In the rows, 128 means zero.
Rotation paths and how fast each direction turns (degrees each step):
Each turn is a multiple of 5 degrees from 10 to 175, or 0.
Each row of a path follows its step; steps can be skipped.
Path 1:
step 1: [129 127 128 137 129 128 127 136 126 134 122 116 116 126 133 129 129 140
 130 116 126 121 128 123 124 139 123 119 115 125 129 121 135 129 122 127
 131 124 122 129 135 123 127 124 127 121 109 125 130 128 127 118 137 128
 141 119]
step 2: [123 131 126 137 136 126 128 130 126 141 130 108 129 136 127 127 145 137
 127 122 121 123 129 134 129 139 120 128 126 136 121 126 133 128 133 130
 130 131 113 128 123 125 130 124 122 118 124 122 135 132 128 124 118 128
 134 121]
step 4: [135 127 122 127 128 121 124 126 115 124 144 118 122 137 138 125 126 127
 124 126 124 126 134 136 119 130 120 114 125 126 126 119 134 121 134 130
 142 128 123 118 124 126 126 128 124 134 123 143 132 131 130 125 137 134
 131 132]
step 9: [135 122 123 135 126 126 133 135 121 147 128 126 128 145 131 133 127 119
 128 128 135 128 136 132 132 143 118 126 132 134 129 125 138 126 120 132
 135 133 124 125 123 132 138 129 126 130 120 131 134 131 124 127 146 129
 131 130]
step 12: [134 136 131 132 132 117 121 125 116 138 129 124 123 131 120 125 136 130
 127 135 122 128 123 134 131 130 127 125 125 130 129 124 137 133 125 118
 141 136 116 127 132 122 122 131 128 125 115 128 124 129 122 122 135 114
 145 128]
step 17: [133 128 126 134 123 115 121 128 124 128 126 115 131 134 123 141 142 127
 127 128 125 125 119 129 130 126 127 121 130 129 128 130 117 138 132 135
 146 128 129 134 124 132 139 136 125 136 124 125 133 128 125 131 143 117
 134 126]
step 24: [137 141 134 128 122 120 125 142 119 132 127 132 116 133 123 129 135 137
 129 127 124 132 119 126 120 129 136 124 129 129 129 121 145 138 124 120
 139 122 123 122 121 122 125 127 118 134 125 126 135 127 127 128 139 126
 127 134]
step 25: [143 132 132 125 125 121 127 132 127 136 137 116 123 132 140 135 137 131
 127 129 119 122 124 124 116 136 122 116 133 129 121 130 132 135 137 127
 137 124 134 118 121 124 113 127 121 127 131 126 133 116 125 129 131 128
 127 128]
Speeds:
[126 127 129 129 126 131 127 128 127 128 129 127 127 126 126 127 129 128
 129 126 124 130 124 127 129 126 130 126 129 128 126 129 126 129 125 129
 130 126 128 130 128 132 128 125 130 129 124 128 124 129 126 129 127 128
 131 128]
65
[129 131 128 128 127 130 129 126 129 128 129 126 129 126 126 130 126 129
 127 129 127 128 128 127 128 127 130 126 126 125 131 128 127 128 131 127
 129 131 130 129 129 128 132 127 133 128 128 131 127 132 131 127 131 127
 127 127]
65
[127 128 133 130 127 131 125 130 126 129 129 127 127 129 128 130 127 128
 131 128 127 127 132 131 128 125 128 128 128 126 128 131 128 127 129 127
 126 128 129 128 128 129 129 128 128 128 132 126 129 127 127 126 123 125
 128 129]
140
